128 stands for zero in the data rows.
Some points, one per row:
[123 140 112 107 136 140 115 111 124 131 123 124 138 114 143 132 139 134
 139 111 116 142 112 138 100 117 145 118 115 148 141 120 144 125 118 122
 134 132]
[ 87 140 134 109 133 130 174 105 140 126 136 139  94 129 119  93 160 126
 116 140 109  97 109 113 132 130 128  91 145 141 116 130 133 129 118 113
 160 138]
[145 131 114 143 126 148 113 127 132 108 121 142 134 118 127 124 129 133
 151 119 102 126 129 155 107 121 143 152 123 140 107 123 143 121 111 113
 128 135]
[119 137 112 143 136 138 164 114 161 109 117 148 133 119 147 131 129 140
 123 134  99 116 112 151 140 126  99 102 123 141 112 136 126 105 125  97
 142 113]
[236 127 133 120  87 130 126 132 111 185  94  91 133 231 140 127  93 102
 118 145 131 116 148 127 105 113 108  91 151 113 214 161  79 151 209 128
 105 114]
[125 134 133 118 134 141 109 124 124 114 113 116 139 115 137 134 125 145
 133 116 115 107 131 126  91 124 123 136 115 149 133 112 120 151 132 133
 121 159]
[126 114 149 125 129 125 124 122 111 134 145 132 115 124  97 100 116 119
 127 124 109 118 149 107 140 158 158 153 145 136 137 131 124 151 134 106
 115 169]
[143 144 120 123 127 142 101 128 128 119 114 140 139 118 104 129 135 162
 127 106 117 118 114 129 123 119 128 141 103 126 133 124 120 109 114 133
 115 132]
[112 127  99 138 113 129 115 114 127 123 131 136 142 110 121 136 131 137
 148 128 119 140 132 138 112 118 137 120 118 151 129 124 137 137 102 142
 118 129]
[115 101 134 129 112 105 121 104 117 141 182 142  98 124  97  87 141  97
 128 134 124 125 100 129 136 129 148 149 110 126 148 131 139 151 123 102
 132 129]
[141 128 118 123 130 141 113 127 121 105 134 120 131 111 137 141 158 131
 143 115 117 128 123 140 122 131 133 138 100 139 135 116 138 119 105 145
 119 107]
[143 132 106 125 139 149 104 143 122 123 126 119 121 117 146 161 134 126
 130 115 122 130 132 149 118 127 139 130 115 136 127 119 113 121 114 133
 121 155]
[120 124 118 113 142 134 153 114 132 108 114 136 110 118 144 113 149 139
 148 126 119 114 120 126 130  95 105 102 121 143 118 139 127 112 124 118
 131 146]
[114 132 122 143 147 136 126 113 127 140 128 142 110 111 115 122 144 109
 134 126  99 134 142 133 114 117 128 105 113 138 125 125 132 123 112 135
 130 115]
[150 129 122 135 139 145 116 121 107 111 121 124 140 106 135 143 138 131
 137 105 126 138 133 134 119 138 138 135 131 128 127 114 117 119 123 126
 119 130]
[131 128 125 129 150 152 129 127 139 112 141 134 124 118 147 128 139 112
 123 120 120  95 115 145 115 136 131 107 102 141 122 119 132 130 110 114
 111 128]
[ 92 126 129 160 134 136 148 110 141 106 135 119 107 115 160 116 131 132
 141 128 120 113 124 144 144 111 128 108 124 120 125 109 122 124 122 112
 147 138]
[129 122 118 116 147 126 109 131 121 115 116 133 135 117 117 135 132 154
 127 111 117 117 128 136 122 130 135 152 132 138 131 103 138 123 114 121
 110 137]
[131  82 237 122  76  84 136  97 147 202 169 140  98 203  89  76 136 106
  95 243 229 157  83  69 155 229  89 147 208  82 144 233 169 175 126  95
 200  73]
[122 154 125 101 146 137  96 107 124 114 129 117 131 115 114 134 119 142
 143 112 120 113 123 131 115 107 133 131 114 136 126 101 133 120 107 134
 119 133]
[134 116 111 117 125 142 126 117 127 124 127 133 130 121 133 123 152 140
 133 115 109 102 127 124 111 123 129 120 100 137 117 108 151 135 111 121
 135 124]
[142 138 124 152 139 137 131 123 127 121 114 138 144 119 123 136 133 117
 145 116 117 132 141 129 125 129 140 104 118 131 120 114 125 112 105 145
 140 122]
[128 141 116 167 137 142 116 129 104 124 128 129 118 117 127 147 142 158
 116 111 132 144 123 134 119 121 135 142 129 137 125 112 115 129 117 135
 114 130]
[160 134 122 122 135 117 121 142 113 121 123 129 137 108 130 148 138 135
 133 122 121 122 122 133 110 117 138 123 113 132 132 114 113 118 107 121
 115 138]
[ 99 138 124 165 136 127 164 129 154 120 133 136 126 108 139 100 141 104
 123 144 110  84 106 139 122 116 104 111 108 137 120 147 146 106 118  97
 128 119]
[152  87  96 149 173  84  99 142  93 217 116  76  90 122  93  91 109 101
  89 118 200 107 122  84 197 139 227 135 186  82 112  98 112  92 179 132
 125 197]
[138 117 108 127 130 131 120 117 118 112 127 116 124 119 100 118 143 139
 125 114 131 132 125 136 128 107 144 148 139 128 126 116 140 120 108 107
 114 130]
[129 142 116 137 143 136 116 134 124 115 123 127 117 117 128 135 132 145
 138 114 115 121 119 130 111 105 136 138 118 136 127 111 140 109 107 112
 127 131]
[129 109 114 166 137 131 110 129 146 119 118 140 129 130 143 118 131 162
 138 112 109 109 131 134 131 118 138 128 124 149 125 118 144 120 105 118
 124 138]
[129 131 126 127 140 113 120 135 104 126 121 110 105 118  93 124 135 120
  99 108 132 114 123 114 126 160 142 173 157 119 116 134 116 207 144 122
 111 164]
[108 129 178 133 110 125 110 121 128 145 150 145 135  94  91 121 126  99
 140 153 110 128 120 132 114 126 152 131  95 132 142 131 115 143 140 110
 104 111]
[141 127 120 121 132 128 121 129 118 114 132 128 129 118  97 130 126 157
 128 122 104 118 122 139 111 133 121 120 121 151 121  99 149 118 107 129
 132 126]
[126 143 115 110 128 142 123 113 135 121 128 134 134 132 125 105 133 132
 128 120 109 137 137 121 118 108 124 128 139 135 129 131 107 134 119 114
 108 147]
[125 127 115 117 139 137 109 119 118 116 116 120 133 126 137 127 134 121
 134 112 110 122 130 133 129 118 138 114 117 128 135 123 106 129 119 134
 123 147]
[151 134 109 136 137 142 110 130 128 111 108 129 128 126 137 143 124 128
 143 101 132 109 128 142 124 140 140 159 133 146 133 112 127 129 114 126
 128 130]
[157 125 130 133 125 144 121 124 142 121 123 127 138 103 111 147 140 135
 146 112 112 120 130 138 114 133 129 145 121 135 117 123 140 125 114 125
 135 124]
[128 132 103 141 142 148 121 123 119 115 129 151 130 119 113 142 122 159
 130 119 112 110 124 121 122 147 147 162 111 130 131 108 138 124 112 134
 115 128]
[124 136 115 121 132 142 116 118 136 133 113 125 123 117 115 134 122 147
 136 109 133 143 140 144 136 139 150 144 134 145 118 106 128 127 119 146
 118 136]
[109 133 119 128 142 151 116 119  99 128 125 144 111 114 119 142 128 139
 117 109 106 133 114 147 124 121 115 130 114 140 117 115 147 121 105 114
 122 135]
[ 96  79 114 114  97  79 211  93 240 169 238 144 100 184 118  79  69  82
  87 227 157 233  92  91 163 229  87 102 177  82  76 218 160  72 170  87
 240  82]
[131 120 125 125 123 126 120 113 131 103 136 127 151 117 110 142 139 124
 129 134 122 121 122 129 100 121 119 138 124 133 121 115 140 140 111 125
 131 118]
[128 133 125 110 133 142 113 124 133 109 117 125 130 124 133 114 157 150
 149 118 135 117 143 128 119 124 117 116 103 137 114 118 125 141 107 120
 124 128]
[172 122 126 166 135 102 151 219  87 142 100  93 127 119 170 143  97 112
  87 134 224 113 151 137 141 108 179 156 222 109 122 111  95 167 191 162
  79 124]
[131 149 124 137 132 135 109 127 119 115 125 141 136 114 131 122 152 134
 137 109 125 114 133 128 135 130 130 121 132 137 104 123 119 146 115 120
 121 141]
[ 98 126 116 153 134 145 144 116 138 119 111 154 118 119 158 104 140 163
 144 134 113 125 112 123 142  97 110 105 115 145 127 129 121 116 141 107
 146 140]
[125 144 120 105 147 151 113 128 108 111 113 116 119 110 125 152 146 154
 140 108 107 162 117 140 135 143 135 145 100 141 116  99 131 125  98 128
 130 124]
[124 149 118 175 138 145 121 131 121 112 127 132 127 124 140 137 148 135
 136 112 109 116 130 128 112 131 128 165 117 125 113 108 138 125 111 130
 119 143]
[155 148 161  89  82  89 142 188 145 207 121  89 141 212 141 129  76 146
 118 174 164 113 136  95 140 184 100 116 154 119 169 158 128 109 178 198
 119 122]
[106 118 106 134 142 128 109 116 127 111 118 129 127  98 117 144 144 146
 135 118 112 138 136 144 111 124 122 122 144 134 107 109 144 127 117 124
 118 138]
[119 125 119 151 122 144 123 122 119 109 120 113 128 117 129 152 142 143
 133 105 133 142 149 117 123 117 130 141 124 149 142 122 135 121 105 126
 117 132]
[124 145 115 135 123 141 117 129 121 121 127 126 121 122 128 127 134 142
 136 111 119 127 137 123 111 139 119 134 127 150 141  94 109 114 118 106
 118 136]
[114 102 231  97  89 125 134 118 161 157 134 121  98 136 119 131 121 113
 118 142 104 181 145 121 112  97 113 202 121 127 132 148 158 223 134 150
 151  87]
[132 144 111 137 148 131 125 129 131 115 118 137 142 110 131 135 136 133
 138 116 124 127 123 159 120 127 141 160 125 156 129 111 126 142 119 127
 123 123]
[142 146 129 136 145 118 129 123 129 116 120 144 124 114 151 127 145 138
 146 114 110 139 131 133  96 124 115 140 119 131 142 106 144 123 117 120
 125 141]
[138 140 134 151 138 161 120 131 100 123 127 120 129 124 146 147 120 148
 132 123 120 118 129 114 126 122 145 147 130 139 146 119 136 143 110 142
 117 127]
[122 128 111 104 138 130 117 108 124 124 132 125 134 118 138 137 128 129
 133 123 127 130 136 123 130 133 110 126 122 147 132 128 124 112 111 120
 133 123]
[116 125 103 123 127 131 121 126 127 120 131 133 119 103 119 147 121 165
 144 122 117 137 120 137  95 126 119 113 105 135 116 119 134 120 108 139
 119 124]
[119 137 124 111 130 137 119 121 100 101 136 140 151 118 124 129 142 152
 147 114 119 120 127 123 100 123 131 124 123 142 127 125 132 116 115 116
 123 135]
[138 132 114 122 126 129 121 123 128 131 120 138 114 114 129 121 121 157
 123 119 120 106 114 150 107 123 129 113 128 144 106 118 136 141  98 120
 133 124]
[124 139 109 129 137 123 106 137 122 109 138 117 142 102 155 161 143 159
 143 119 120 135 125 139 119 121 141 139 111 121 137 116 131 103 107 128
 119 151]
[150 116 140 111 155 102 125 207  73 121  86  79 108 136 123 149  87 127
  84 106 190 109 200 129 175 118 147 116 194 119 148 109  87 153 195 151
  98 191]
Here are 10 more points, each followed by its number:
[125 151 125 151 150 118 123 145  84 135 122 116 130 131 107 127 122 125
 114 112 132 128 144 170 139 110 155 180 167 119 145 115 115 160 125 151
 100 137] 0
[135 158 143  84  84  95 141 186 162 230 121  91 110 188 145 118  85 102
 117 165 131 130 142 119 151 208 110 120 158  97 169 167 120 114 170 166
 144  89] 1
[126 125 114 101 116 139 115 122 119 124 138 153 165 119 125 143 133 125
 162 130 121 138 143 131  88 111 130 118 114 122 137 120 145 134 112 151
 130 111] 2
[109 126 125 135 138 131 141 113 149 131 116 144 103 121 110 126 153 138
 118 122 115 107 122 137 140 142 117 113 168 132 113 115 138 139 119 129
 139 130] 3
[131 125 112 113 130 154 112 123 119 118 133 126 128 102 151 127 135 129
 138 109 128 113 137 147 133 110 127 129 127 120 120 118 140 134 112 120
 129 136] 4
[106 135 148 142 112 137 133 119 169 152 141 132 117 135 134  99 133 115
 120 150 133  99 125 105 168 184  97 121 119 113 122 147 141 115 138 127
 143 129] 5
[128 135 111 127 138 145 124 132 128 108 121 133 134 115 110 148 124 119
 134 122 122 127 140 136 115 108 146 139 118 130 145 106 128 111 120 121
 122 119] 6
[128 128 111 142 132 140 120 127 130 111 138 129 133 105 115 146 125 148
 157 124 119 112 135 132 107 116 129 124 118 133 121 128 148 116 120 130
 119 161] 7
[134 152 116 127 158 147 107 135 118 109 111 125 117 126 152 152 121 142
 137 108 126 113 123 119 112 119 128 137 128 156 122 111 141 153 111 136
 114 156] 8
[131 134 120 148 129 139 113 124 136 114 118 128 114 105 113  97 139 121
 127 118 106 127 120 138 100 105 138 114 115 131 132 124 115 118 117 125
 125 127] 9
Which three of these numbered points are nearest to each point below, ignoring the 2 directions in which the first points spread most? Their numbers follow each, nearest first.
[123 146 124 120 125 134 129 121 114 108 111 125 138 122 111 137 122 127
 112 105 139 161 137 132 115 127 143 151 113 133 143 122 129 114 119 145
 111 127] > 6 9 2
[ 87 110 133 126 140 127 163 111 147 120 120 134 111 106 160 108 139 139
 155 130 119 109 115 133 167 119 115 108 154 154 128 134 104 130 124  91
 133 135] > 3 4 5
[105 131 141 137 117 111 173 107 133 124 144 131  98 126 130 102 152 104
 109 141 112 120  92 128 111 133 113 100 114 122 102 157 135 115 122  93
 162 108] > 9 4 3
[105 151 112 116 136  93 107 156  93 119 110 101 126 106 123 145 113 110
  93 112 136 155 157 164 147 107 152 153 160 120 135 112  99 150 134 146
  95 141] > 0 6 4
[132 144 119 165 144 155 112 123 121 112 110 124 122 113 131 144 125 143
 130 109 128 116 139 138 124 127 115 134 114 145 120 106 124 142 103 138
 113 122] > 8 4 6
[109 121 111 180 156 138 202 141 123 111 111 149 110 128 113  99 112 102
 133 139 119 123 103 122 227 119 136  91 145 117  93 123 127 103 159  99
 122 126] > 3 5 6
[114 126 120 169 144 126 113 126 128 111 141 126 146 118 128 127 109 152
 122 112 127 109 146 129 147 123 130 123 131 154 107 128 127 116 112 151
 139 166] > 7 8 5
[112 148 114 128 137 143 135 130 131 115 117 138 129 103 137 118 162 134
 128 114 129 123 118 132 129 141 118 136 153 145 126 124 113 127 118 132
 144 155] > 3 4 8
[ 98 144 155 122 125 121 165 108 150  92 141 136 105 159 175 102  95 144
 151 158 112 123 125  99 143 122 111 143 123 128 120 155 110 136 148 135
 150 100] > 8 4 6
[130 142 116 130 128 131 115 129 122 112 120 117 145 113 107 139 129 151
 134 109 120 127 137 131 110 108 131 113 102 142 122 125 133 105 103 125
 121 151] > 7 6 9
[118 126 123 157 129 125 107 142 110 114 132 122 131 111  95 138 136 154
 133 119 120 117 148 137 117 127 131 131 127 128 116 123 125 125 118 118
 108 141] > 7 6 9
[146 133 112 114 150 153 110 132 115  96 114 135 141 126 104 131 110 129
 145 125 134 120 120 108 108 114 132 141 130 135 127 122 112 100 117 120
 128 114] > 6 7 9
[ 80 217  77 229 149  97  80  93 127  78 141 234  92 155  82  84 101 101
 169 103 128 227 103 168 221 100 122  99 100 174 183 112 135 179  81 130
  98 165] > 0 9 8
[106  76 219  84  93 117 121 116 128 209 111 215 227 158 107 142 132  93
 208 185 102 158 123  79  95 163 142 107  86 127 167 170 147 147 117 233
 129  69] > 2 1 6
[131 132 114 156 134 135 115 122 132 105 114 131 110 121 141 130 145 136
 120 115 122 145 117 118 111 124 135 150 121 140 128 116 152 124 103 138
 133 144] > 8 9 6
[ 96 116 173 111  99 113 123 122 151 153 149 135 123 131  89 107 128 106
 123 165 115  89 109 117  95 113 147 129 102 122 134 150 110 192 117 126
 117 104] > 9 6 2
[149 151 161  79  69  97 136 184 169 212 116  95 124 177 115 119  95 115
 110 157 151 136 128  97 132 230  99 121 130 110 143 166 142 112 171 171
 133 108] > 1 5 2
[119 134 131 142 145 142 116 117 119 106 120 129 129 121 149 127 127 152
 142 108 132 113 114 129 133 137 127 122 115 145 127 119 119 129 110 140
 123 137] > 8 4 7
[120 120 119 138 133 152 124 126 131 140 116 141 147 134 134 129 128 159
 122 125 125 112 120 129 123 144 129 110 107 144 117 111 145 154  98 137
 124 115] > 8 4 3
[115 152 128 123 137 134 133 136 115 118 113 117 118 111  98 132 133 139
 140 112 121 118 137 132 131 102 130 131 130 133 155 124 138 116 119 133
 111 118] > 6 9 7
[123 150 156 107  99 118 143 140 175 185 146 126  94 118 124  97 115 121
  97 140 125 137 118  99 195 180 123 104 136 122 127 141 131  94 139 126
 142 115] > 5 3 4
[115 132 106 111 138 121 141 127 133 109 131 128 115 115 143 107 122 116
 129 126 107 120 140 143 134 127 117 122 118 136 101 130 144 116 118  99
 130 136] > 4 6 7
[133 138 106 120 132 145 120 137 114 112 118 134 128 115 127 147 115 158
 133 114 121 139 133 130 108 117 132 139 117 134 136 120 126 114 108 107
 113 118] > 6 7 4
[145 161 119 125 121 129 123 118 121 114 127 131 118 129 107 139 141 137
 137 118 122 133 127 138 124  95 138 141 121 146 134 105 127 136 117 114
 133 124] > 6 9 4
[122  85 172  87  95 128 123 108 114 157 107 181 246 141 102 143 131 110
 188 168 102 116 128 105  86 141 117 124  81 132 142 155 137 135 135 205
 123  84] > 2 6 7
[ 92 124 111 126 112 100 240 104 238 125 161 154 107 132 154 102 131  73
  76 173 122 102  92  97 149 195  84  91 103  91  79 171 172  75 166  87
 198 132] > 5 3 7
[174 137 169  79  76  95 146 202 140 223 104  79 128 233 131 129  91 128
 122 183 142 125 140 100 119 141  95 102 133 103 232 179 112 124 215 214
 128  95] > 1 2 6
[122 126 171 137 120 116 132 123 140 151 147 110 126 113  76 111 110 117
 141 160 110 121 122 131 108 113 122 116 103 131 151 155 112 177 150 122
 108 111] > 9 7 6
[108 135 160 117 123 125 133 111 114 139 151 126 118 124  98  93 147 104
 114 145 109 150 112 121 141 151 129 185  97 121 116 128 138 180 141 120
 124 113] > 0 6 4
[ 92 129 156 104 113 127 179 113 172 111 168 134  88 176 173 122 106 107
 140 161 121 149 111 102 178 155  97 139 117 134 148 175 112 116 141  97
 146 129] > 8 5 4
[145 133 112 121 141 137 112 116 135 115 118 135 131 119 104 144 144 137
 133 111 132 121 127 136 123 105 136 126 111 132 139 112 119 129 108 146
 125 126] > 6 9 4
[ 85 143 112 113 130  97 233 102 232 127 158 151  98 123 182 107 150 106
  93 165 106 109 101  99 160 184  84  95 102  99  73 162 170  92 144  87
 174 135] > 5 3 4
[214 127 163 109  89  93 163 229 149 223 111  76 158 230 182 159  82 137
 121 193 167 107 133 104 134 147  93  82 153 106 240 182  91 127 227 213
 111  89] > 1 2 6
[114 135 106 131 122 141 125 121 124 121 129 138 143 114 100 147 143 146
 139 115 125 126 122 144 124 107 132 122 108 143 118 112 125 118 108 102
 127 115] > 6 7 4
[133 145 116 111 143 133 116 124 126 118 123 142 131 113 111 135 139 146
 133 111 128  97 128 117 123 116 129 128 103 133 129 106 132  90 110 127
 122 118] > 6 7 4
[237 136 164 104  84  97 136 205 127 240 114  82 166 240 193 147  82 113
 107 177 164 117 144 115 149 118  95  82 168 120 233 193  69 112 230 219
 114 104] > 1 2 6
[142 124 116 160 140 131 117 119 128 109 120 128 136 122 113 135 120 135
 138 115 119 137 140 123 111 121 127 122 124 136 121 122 124 136 114 121
 123 155] > 7 9 6
[140 110 105 113 133 140 129 104 144 120 117 137  94 115 121 117 121 109
 128 124 110 120 125 121  98 140 124 102 122 148 113 112 122 129 123 128
 134 135] > 9 8 6
[122 149 109 156 125 147  97 108 118 111 127 132 123 128 152 130 142 136
 151 116 120 109 123 138 123 131 133 137 110 149 113 103 120 139  96 122
 110 148] > 8 4 7
[143 138 131  97 133 143 138 126 128 111 123 120 126 115 144 121 147 140
 134 131 116 121 128 128 136 110 115 107 100 131 116 122 128 129 110 106
 128 110] > 4 6 9
[131 101 120 117 127 139 132 127 137  96 117 158 119 114 177 100 141 125
 149 123 110 112 130 126 142  95 126 104 122 141 124 118 132 125 134 114
 138 126] > 4 9 6
[120 132 143 111 143 130 136 102 136 106 131 146 115 105 155 130 135 131
 150 129 104 137 108 129 102 102 128  97 124 150 128 119 132 144 124 116
 129 140] > 8 4 9
[111 138 189 104 104 117 137 107 123 125 141 138 118 122  76 114 128  93
 105 120 124 139 111 119 137 151 141 165 130 124 129 143 137 189 117 112
 145 127] > 0 6 8
[119 158 146 133 128 127 120 118 130 119 113 122 141 127 142 134 121 120
 147 139 110 107 117 136 102 131 124 142 132 119 137 128 121 151 103 125
 123 118] > 8 6 4
[120 127 112 111 125 133 110 116 127 111 121 128 130 102 111 118 147 149
 143 122 116 120 128 128 103 124 141 141 115 140 133 120 156 125 123 125
 131 154] > 7 4 6
[114 120 159 144 122 139 126 122 111 141 159 151 113 124  86 118 141  95
 129 142 116 141 131 139 118 127 138 137 153 127 151 159 137 163 133 116
 122 114] > 0 6 9
[105 153 161  93 106 104 149 146 176 215 127  97 105 154 123 123 102 122
 114 162 144 107 158  99 151 233 108 104 134 106 160 166 121 108 160 148
 135 107] > 1 5 7
[112 137 145 135 138 123 112 130 105 133 136 109 123 132  95 117 133 102
 117 124 128 129 114 117 154 151 142 163 125 121 138 122 134 194 125 109
 104 127] > 0 8 6
[138 140 172 133 132 123 121 108 114 151 135 116 111 126  79 119 142  85
  99 125 120 130 111 138 145 123 154 172 129  95 109 137 132 144 151 106
 143 121] > 0 9 6
[140 118 147  95 107 109 133 108 117 134 127 122 107 128 105 107 154 113
 112 126 122  95 101 124 103 147 137 118 103 121 126 143 129 133 118 126
 148 105] > 9 4 6
[101 139 120 102 107 120 181  89 151 121 168 146 111 137 140  95 156 113
 127 143 124 110  85 117 122 114 118 102 117 124  99 155 148 118 118 101
 160 111] > 4 9 6
[105 137 126 131 151 139 152 107 153 116 125 127 123 122 121 108 129 134
 120 133 131 123 120 132 144 150 126 107 147 142 109 131 140  84 123 117
 147 137] > 3 7 5
[124 121 136 131 141 116 148 205  89 126  96 109 119 134 142 158  89 134
  76 115 164 147 164 156 126  95 150 143 174  87 156 128  97 127 156 163
  86 121] > 6 0 4
[116  82 237 117  65  87 148  89 153 164 219 135 100 209  93  82 113  76
  73 223 234 182  92  73 161 238  82 182 221  77 127 246 134 149 144  84
 209  89] > 0 4 8
[138 126 119 157 141 133 121 129 117 101 135 121 124 132 115 159 146 140
 132  99 119 148 118 129 111 124 135 155 115 153 137 114 125 118 117 127
 134 135] > 6 7 8
[134 138 112 160 122 151 126 130 111 106 135 126 128 113 147 134 124 144
 126 118 134 114 122 153 132 129 123 146 107 133 121 114 131 132 120 137
 114 117] > 4 6 7
[106 131 131 109 128 125 139 100 132 109 117 122 117 127 133 107 170 125
 132 123 122  95 123 115 112 118 136 110 140 137 106 124 138 139 124 114
 154 111] > 3 4 9
[112 102 116 147 163 149 190 155 128 123 116 133 118 108 113  91 112  89
 137 126 124 167 117 145 197  97 133  91 171 116  93 132 131 105 171 106
 113 113] > 3 6 9
[118 114 133  79 125 131 103 108 119 139 128 162 229 123 110 129 117  91
 160 132 127 130 122 108 100 139 133 136  97 132 124 132 116 164 119 173
 130 102] > 2 6 4
[248 137 172  79  76  79 137 208 126 210 110  76 139 241 171 137  79 124
  93 191 153 130 159  95 137 148 102  87 156 106 237 200 101 184 241 202
 138  87] > 1 2 8
[108 120 114 175 137 102 140 183  91 132  98 109 130 124 142 149 112  82
  89 124 200 143 162 153 141  99 168 151 180 103 122 122  85 155 187 142
  82 140] > 0 6 9
[ 77 132 103  99 117 121 227 108 153  98 111 164 122 124 211 111 101  82
 116 170 104 178 131 143 228  95  89  91 137 103  73 166 167  88 189  82
 233 128] > 4 6 3
[149 140 116 154 126 126 123 124 108 111 131 107 140  94 127 129 136 152
 135 115 128 140 132 122 103 116 115 144 132 132 120  99 127 116 110 135
 115 138] > 7 9 6
[139  79 171  93  95  99 112 124 131 213 113 209 239 157 118 131 116 109
 195 177 109 134 122  91 100 166 131 117  84 127 181 152 167 142 110 223
 128  89] > 2 1 6
[226 142 162 127  84  76 134 217 129 223 120  76 131 226 172 135  79 139
 101 187 162 127 157 105 117 121  95  76 163  97 229 208  73 149 224 213
 122  84] > 1 2 9
[ 92 146 133 117 114 118 166  99 164 142 172 147 124 130 130  99 154 101
 110 143 126 102 105 133 142 116 100 102 117 120 107 155 186 140 122 110
 154 122] > 4 3 5
[111  73 211  87  82 114 123 107 122 211 121 187 235 154  98 154 141 107
 191 193  93 154 122  59 118 192 140 136 102 117 165 171 138 153 112 232
 133  69] > 2 1 6
[126 122 129 126 140 142 121 119 132 111 133 127 127 127 127 107 129 146
 146 124 106 112 118 147 100 132 130 117 118 136 152 123 117 118 115 136
 105 124] > 9 6 7
[114 151 124 128 135 133 112 134 113 130 128 133 114 118 135 140 135 122
 125 118 119 134 135 129 111 128 146 141 108 136 129  90 132 123 108 129
 134 123] > 6 8 4
[133 107 159 135 142 125 116 107  95 154 151 116 103 141  89  84 129  95
 107 129 144 130  98 114 177 122 153 190 127  95 116 118 131 134 143 124
 143 143] > 0 4 9
[138 113 180  87 109 120 106 118 138 165 122 155 229 152 102 126 122 120
 177 154 104 123 127 122 103 144 118 114  91 142 154 141 127 151 140 176
 141  69] > 2 6 1
[ 80 124 129  82 114  99 228 121 183 143  96 143 100 146 191 122 120  82
  99 164  91 143 128 143 182 102  87 124 108  97  79 159 138 124 145 102
 187  87] > 4 6 3
[118 128 173 126 112 111 127 104 104 152 147 116 103 146  97 110 132  91
 122 122 115 150 109 123 146 149 142 143 144 125 142 125 136 161 137 102
 134 153] > 0 9 4
[ 92 120 122 152 120 139 144 107 157 105 108 154  98 121 160 116 140 116
 144 135 112 102 111 129 135  99 117  93 111 138 145 119 112 109 119 107
 148 132] > 9 3 4
[143 120 155 118 122 140 110 122 121 133 114 131 137 122 118 142 113 146
 120 123 112 128 125 132 100 133 129 132 119 151 124 133 134 151 117 146
 124 128] > 8 7 2
[ 96 135 106 118 134 105 221 102 206 128 150 170 111 122 153  93 140 106
  93 157 102 112 106 122 137 157  82 107  91  99  82 155 177  88 128  91
 163 119] > 5 3 4
[ 85 152 140 101 101  95 183  95 190 119 201 128  92 197 182 104 102  97
 122 163 131 139 114 100 177 180 108 120 125 131 117 179 148 112 135 116
 164 117] > 8 5 4
[114  76 236  79  89 107 126 119 127 216 113 190 235 158 125 147 125  91
 171 185 113 192 106  76 117 222 114 113 100 106 162 198 149 198 105 229
 147  84] > 2 1 8
[124  95 204 105  79 104 109 107 139 192 108 187 241 157 115 139 113 104
 196 176 101 129 114  91 117 169 131 107  91 126 148 155 145 127 108 225
 141  87] > 2 1 7
[119 113 172 101 109 113 126 121 158 160 158 144 133 126  93  95 115 110
 135 156 140 117 112 115  98 117 129 117 103 119 148 162 125 175 145 112
 119 119] > 9 2 7
[ 99 101 169  79  93 135 106 118 127 153 110 166 228 143 107 139 117 113
 171 156  99 102 132 114 105 126 123 113  81 119 140 133 134 147 125 187
 114  89] > 2 6 7
[ 98 143 168  97  97 117 154 100 151 151 157 143 103 124 124  99 140 109
 107 151 128  93 112 119 134 137 102 110 115 117 113 161 160 161 132 106
 144 111] > 4 5 3
[153 158 114 121 141 129 106 107 138 119 128 131 124 118 110 137 131 135
 133 111 110 137 132 133 119 129 114 122 129 139 109 118 141 139 117 102
 124 155] > 8 7 4
[101 112 122 170 142 110 197 204 121 135  90 107 122 106 130 105 102  97
 102 122 167 116 120 124 151 117 136  91 155 110  97 130 106 103 196  93
  76 114] > 9 6 3
[112 129 125 168 141 145 124 136 132 116 126 129 142 106 125 138 121 126
 137 111 127 107 111 140 120 135 138 128 114 126 125 109 125 116 110 133
 128 113] > 6 9 7
[139 128 120 116 140 129 121 132 122 108 108 128 127 115 129 142 126 127
 116 116 133 116 111 127 125 127 145 131 123 139 122 109 125 129 111 128
 115 156] > 8 6 4
[ 99  85 226 107  84  95 126 100 140 233 125 160 237 164 111 104 147 104
 149 192 120 191  85  84 154 226  93 139 121  89 134 226 206 196 119 177
 164  76] > 2 0 8
[ 80 109 224 210 220 126  94 119 117 132 185 110 221 118  98 136 238 115
 114 147 110  89  70  99 139 169 154 128 100 197 102 162  95  75 108  84
 135  89] > 5 9 6
[150 116 111 133 132 139 106 122 127 108 121 131 139 115 137 131 139 154
 125 116 112 132 155 136 132 136 126 128 115 151 143 129 146 143 112 118
 134 136] > 4 7 8
[120  85 228  79  87  93 120 113 139 226 102 181 232 139  98 145 125 101
 183 200 101 150  98  82 107 212 122 111  91 122 153 173 148 151 122 222
 143  79] > 2 1 7
[140 122 125 136 145 147 123 129 141  96 104 115 113 121 239 126  85 219
 165 131 102  93 150 131 137 123 108 142 148 145 127 133 107 112 130 120
 129 147] > 8 4 7
[122  76 204 104  89  87 188  89 205 165 234 135  88 190 100  73 102  89
  69 239 229 198  85  82 195 242  82 116 203  77  95 224 136 105 165  82
 241  84] > 4 6 7
[ 70 139 126 136 117 127 176 105 180 125 125 134 111 124 161  95 139 104
 118 154 110 113 111 121 145 107 102 104  98 117 102 145 135  88 141 101
 153 110] > 5 9 4
[144 129 115 149 141 142 117 128 126 128 136 138 122 117 139 118 140 136
 134 119 110 137 125 119 132 132 140 144 124 140 121 116 104 129 115 139
 110 145] > 9 8 4
[ 99 120 141 114 123 136 144  95 143 114 126 127 103 128 164 118 143 125
 146 151 115 118 125 118 146 118 126 114 134 133 134 133 127 126 128 128
 142 143] > 4 8 3
[118 124 142 155 150 121 133 113 148 142 133 133  98 105 139 110 134 102
 121 122 124 121 130 117 135 146 126  87 119 125 109 123 131 105 146 121
 129 148] > 5 9 3
[118 120 123 137 134 143 124 129 129 118 133 140 124 123 125 156 126 167
 153  98 117 132 127 123 114 137 130 148 119 126 106 119 119 114 110 117
 110 140] > 7 6 8
[133 142 126 137 128 136 125 140 132 111 128 137 123 117 118 124 150 158
 132 118 125 143 117 117 144 119 127 157 105 131 117 130 127 148 129 140
 131 119] > 8 6 4
[129 141 120 113 145 122 116 126 111 125 126 109 119 113 132 152 149 141
 146 118 137 116 128 160  96 140 132 174 123 147 142 116 145 147 110 156
 133 121] > 8 0 4
[118 132 105 131 147 139  96 119 126  96 118 134 121 121 145 147 126 126
 141 114 116 120 136 134 119 118 121 122 108 142 124 111 150 127 105 140
 117 131] > 8 4 6
[ 96  73 229 113  91 109 130 107 151 234 100 193 229 153 125 123 137  85
 167 209 109 133 100  69 139 212 104 121 108 101 159 204 144 183 128 215
 155  79] > 2 5 1
